Some points:
[ 43  32 -16  -7   3  72 -50  30  31  72   9 -21 -16 -54   3 -25  -3  -2
  56 -19 -41  15  12 -42  -6  29 -29 -26 -28  22 -22 -18]
[ 13 -45   7 -27 -19  19  13  30 -21  26 -26   9 -40 -19 -60  86  28  67
  52 -10 -30 -14 -12 -46 -19  45 -53 -17  30 -11 -26  62]
[ 15  28 -14   9  37  41 -31 -37  -3  42  -6 -14  52  18 -26  27  24  42
  39  24  58  11  74  13  25  19  44 -33   9  -2  25  18]
[ 48 -13  52  26   1  51 -19  -1  21 -42  47  10  17  16 -44 -30 -26 -37
  13  82  -4 -12 -15   2 -13  16 -13  22 -23 -30  50 -22]
[ 10 -34  17 -14   1   9 -39 -27  -4 -39 -66  98 -75  32 -19 -40  -1 -11
 -32  22 -65  30  43  24   1 -37 -67 -29  30 -28  26 -26]
[-21  -3  14 -19   4  20 -13  18 -23 -37 -12 -38  -3  24   3 -27 -18 -31
 -22  24  14   9   4 -34 -38 -59 -28  23  71 -12 -40  -3]
[  1 -44  22  25 -61 -10  16  17  89  15 -35   8   8  28 -32  18  49 -14
  27 -22  16 -34  13  13   1 -12 -38 -18  18 -11 -19 -20]
[-11 -12 -32 -43  59  72  -4 -47 -48   7  -1  12  29  56 -30  -9   5  -4
  -1   5  34   9  13   1 -44 -43  41   6  -9  21 -31 -10]
[ 21  -8  42  15  -5  -3 -12  54 -22  37 -35  28 -24   7   3  11   4  45
 -59  35  16  18 -52   1  34  31 -24  -7  13 -17  -2  11]
[ -1 -16   0 -10 -26 -31 -12  18 -79 -39   2  38  15 -16 -39 -20  90   3
  32 -13  -9 -47  24  -5  11   7  25   5 -77 -22  41 -24]
[ 20  -3 -26  19 -21 -43 -12  -1  88   2 -25  43  29  -9  16 -19 -14   9
 -32   9   7  13   1  30 -29  11  12  -8   6  -9 -73 -31]
[ 32  12 -25   1  -5 -13 -73  23   6 -14  -9 -38  22 -34 -10 -26   7  61
   5 -64 -23  17  -3  41  -3 -23  18  17  37 -37   0 -43]
[-46 -41 -22  92 -18 -23 -29 -43  -2  53 -26 -25  23 -20  13  50   0 -58
 -22 -15 -27  32 -32 -12  20 -12   0 -47 -26 -22 -11 -16]
[ 39 -18  20  -6  35 -17  47  23 -33  -1 -12   4  36  -5 -14   7 -89 -50
  22 -87  59  20 -35  31   2   4  -6 -64  68 -49  52  -6]
[-25 -33  22  -4 -42 -35 -63 -18   9  13 -41   7   8  13 -47 -79 -48  15
 -42  45   2  -4   0 -29 -41   6  -9 -43 -30  21  -6  28]
[  9 104 -41  86  33  15  -9 -11   6  19  56   4  40 -29   3  30  24  10
 -10  22  -1 -18 -54 -33  36 -17  19   7  47  14 -16  -2]
[-46  26  -8  16  23 -39  24  58  71 -39 -20 -20  38  -6  13 -12  27 -37
  -8  63  -7  31  -1 -47 -45  -4  -7   9  12  -5   3  38]
[ -7  47 -23   7  10  -2  -7  13  12  21  36  36 -55   9   1 -46  43  23
 -28 -34  91   3 -46  28 -61  17 -35  -8 -41 -22 -16  -7]
[-30 -22 -14 -12  -7  27   2  81 -19 -16  19  38  20  41  51 -35 -40  46
  32  -9 -41 -20 -18  11  37  13 -78 -38  23 -42 -97  10]
[ 49  20  54 -12 -36  46  22  21   1 -27 -49  -1  15 -44  -2  29  33 -54
  -5  47  -9   2 -15   8  -4 -25 -17  -1 -13 -14 -66  -9]
[-28   5 -54 -33 -66  -6 -10  20 -19 -32  34 -54 -16 -23   6  25 -36  -1
   5  22  13 -12  12 -50 -85  76   9 -21  28 -38  23 -48]
[-28 -23  12  21  67 -14  46  29 -21 -38 -42  30  39 -44  15 -28  -4 -10
  32 -21   8   6  12 -34   6 -33  30  17 -40  47  -3   5]
[-19 -25  -6 -43  34 -16   1 -51  27  21  38 -10   3 -11   7  12  27  35
   4  11  -8 -66 -11  18 -20 -36  42 -24  15 -52 -42  38]
[-50  -3 -15  28   1 -20  25 -30 -39 -44  35 -17  17  17  50 -17  27  35
  58  36   3  53  52  16  26  10  50  24 -10  16  11 -13]
[ 22 -12 -33 -32  13   9 -20 -40  16  48  -7  12  12 -46  51  13  20  23
  -7   8  39 -47 -28 -62  63  -9  21  52  -1  -1   5  16]
[-13  55  22  30 -40 -30   5 -23  11  -8 -23  16  19  10   0  39 -56 -14
  35 -22  -8  -4  -4 -30   7 -18  34  23 -26  43  54  61]
[ 24  26  29 -22  24 -61  11  23   5  26   7 -11 -27  53  24   3  22 -34
 -30  39   1 -36  -6  44  13 -27 -10 -39  34  27 -13 -43]
[ -4  63 -64 -33 -16  12 -44 -34 -24  51   5 -28 -18  21   3 -36  20 -45
  28  -3  69  51   3  27 -42  -7 -40  46  21  32 -23  56]
[-42  14 -14 -60  22 -30  43  38   8  34  -2  10 -10  45 -55  13 -17  -3
  35  39 -53 -24 -19  -3  30  18  15  36  47  -5 -39 -55]
[-32 -17 -12  33  12  14   6  11 -19 -40  17 -59  17 -27   6  38   8 -39
 -31  15  -4 -33   8  99  30  25  39  43 -36  42  16  49]
[-76 -33 -15 -25   2  19  -7  47  -5  30  -4   9 -32 -34  56   9   1 -35
  -4  21  -9  10 -20  19 -11 -14  66  -1  61 -12  38  30]
[-10  19 -11  24 -28  17   8  -6  -8   4   0  44   7  -3 -29 -21   6   7
 -22 -51 -51 -48 -35  32   7  27 -12  93  21  -6  19  -4]
[-17   1 -36  -9 -74 -41 -36   8 -94   0  50  29  35   4   1  13  38   4
 -60 -20 -21   8  19 -45 -11 -12  35 -14  25  34  18 -36]
[  2  -6 -21 -68 -18 -30  -9  17  19 -16 -35 -60  36  17  17  54 -12  31
 -24   5   0  17 -18  -8  20   9 -47 -30 -40  -2  15  17]
[ 28 -34  51  -1 -22  11   9 -10  94 -48 -65 -95  32  37  29  21  18   8
   2  -6  25  -5  40 -33  18  30  22 -29  13 -16 -15 -15]
[ -8  30  35  58 -20  34  38  -9   6  40  -5 -20  -1 -19  -6  10   2   4
 -21 -41 -28  21  67 -53  24  25 -12  26 -26 -59   0  72]
[  9  12  35  33  37  -8  27 -41  -2 -39  16  19  43 -37  13   6  26 -19
 -30 -41   8 -17   6  -2  37  73 -15  11  40  38   7  -1]
[-25 -25   9  30  41 -12 -14 -31  10 -26 -14 -18  24   7  58  44 -46 -31
  33 -31  30  -5   6 -25 -23  18 -32  64 -23  58   9 -39]
[ 62  26  49 -36   8  -9  13 -22 -43  52  47  27 -25 -22  19   4  -9  33
  24  58  14 -38  24  24 -21 -25 -25  48 -10 -36  16  18]
[ 20  11  14   7  19  40  74 -70 -44  32  -4  -6 -32  -9  10 -60 -49  42
 -15  19 -13  18  38  59 -13  11 -17  25 -21  19  50 -28]
[ 28 -72 -24  43  25 -16   9 -24  15   1  29  -1 -38  49  -1   9  24  -2
 -16 -12  -6   8  18 -39  -1  13 -28  21 -26  29  27  -1]
[-49  27  69 -17 -27   1 -23  51   6  18  59  35 -53  13  27  17  13  41
   5 -25   7  22  20  18 -13  21   0 -25 -23  11 -45 -46]
[-48   7  11 -13  -9  20  18  14  44 -31 -34  29 -53  -2 -31  26   2  24
  24  38  13  24 -18  -7  40 -44   3  28 -19 -47 -12 -67]
[  9  36  59  19   4  12   9   7 -31  -6 -24 -31  11  16  13   0  36 -26
 -14 -41  20 -39 -15 -45 -38  -8   2  12 -23  18  37 -13]
[-15 -34 -23  33 -38   3  20  -4 -58 -11   4  16 -16  56  53 -56   9   4
 -25 -29 -48 -26 -62   1  22 -17  63  -3   3  15  57   3]
[  36  -61   -9   21    2  -27   36   -1    4   36    4 -108  -13  -22
  -86  -63  -15  -29   -8  -22   12   60    9    2   17    4   34  -40
  -55  -35  -12  -34]
[ 10  43  51 -30  32 -17  -4 -63 -19 -47  51  -5 -19 -12  11  39 -24 -22
  58  23 -20  27 -62   4  40  56 -10 -46  36 -10  14  56]
[-34 -60  31 -55   3   5 -12   6  34  34  30  34  31  18 -43 -23  -9  17
 -45  -3 -66  49 -42  26 -15 -51 -40   3  -5  45  68   7]
[  9  57 -42 -78  12  65  28  12  41 -19  -9   9 -21  34   1  -2 -58 -73
   2 -19  -9 -26  19  -5  40 -26 -47 -18 -51  -8  19 -19]
[ 14  10 -52  55  52 -48 -55   7   6 -11  -4   7 -32 -44 -36  19   8  42
 -30  11  15 -36  56  46 -34  15 -10 -48  28  20 -21  51]
[ 69   1 -71 -17  22 -36   3  24  -9   9   3  20 -34  20  40  30 -21  -3
  -5 -19 -30  43   7  34 -51  -9 127   3   9  13 -28  27]
[-10  -3 -25  34 -33  -7  50 -33 -14 -35 -37 -24 -12 -28   8 -25 -17  16
  35 -34  -9 -29 -13  29  25 -18 -19 -15 -32  47   2 -31]
[ 54 -13  23 -40  -8   7   4 -23  19 -35  74  24 -13 -42 -18  -6 -30  -5
 -10 -12  65  11  36 -11  48 -40   6  26 -32  26 -22  57]
There is one direction along which these points spread out most. Take the direction at right angles to it along which they spread out most. Go by this last direction. How far along it is each point below, from 0 to 99? The average is 50, and the first point in the table lies past the average. One standard deviation of the points above along it is 16.
[-21  -3  14 -19   4  20 -13  18 -23 -37 -12 -38  -3  24   3 -27 -18 -31
 -22  24  14   9   4 -34 -38 -59 -28  23  71 -12 -40  -3] : 49
[ 54 -13  23 -40  -8   7   4 -23  19 -35  74  24 -13 -42 -18  -6 -30  -5
 -10 -12  65  11  36 -11  48 -40   6  26 -32  26 -22  57] : 52
[ 10 -34  17 -14   1   9 -39 -27  -4 -39 -66  98 -75  32 -19 -40  -1 -11
 -32  22 -65  30  43  24   1 -37 -67 -29  30 -28  26 -26] : 28
[ 28 -72 -24  43  25 -16   9 -24  15   1  29  -1 -38  49  -1   9  24  -2
 -16 -12  -6   8  18 -39  -1  13 -28  21 -26  29  27  -1] : 52
[-42  14 -14 -60  22 -30  43  38   8  34  -2  10 -10  45 -55  13 -17  -3
  35  39 -53 -24 -19  -3  30  18  15  36  47  -5 -39 -55] : 40
[-11 -12 -32 -43  59  72  -4 -47 -48   7  -1  12  29  56 -30  -9   5  -4
  -1   5  34   9  13   1 -44 -43  41   6  -9  21 -31 -10] : 32
[-15 -34 -23  33 -38   3  20  -4 -58 -11   4  16 -16  56  53 -56   9   4
 -25 -29 -48 -26 -62   1  22 -17  63  -3   3  15  57   3] : 22
[-49  27  69 -17 -27   1 -23  51   6  18  59  35 -53  13  27  17  13  41
   5 -25   7  22  20  18 -13  21   0 -25 -23  11 -45 -46] : 37
[-28 -23  12  21  67 -14  46  29 -21 -38 -42  30  39 -44  15 -28  -4 -10
  32 -21   8   6  12 -34   6 -33  30  17 -40  47  -3   5] : 57
[ 15  28 -14   9  37  41 -31 -37  -3  42  -6 -14  52  18 -26  27  24  42
  39  24  58  11  74  13  25  19  44 -33   9  -2  25  18] : 58
[-48   7  11 -13  -9  20  18  14  44 -31 -34  29 -53  -2 -31  26   2  24
  24  38  13  24 -18  -7  40 -44   3  28 -19 -47 -12 -67] : 55
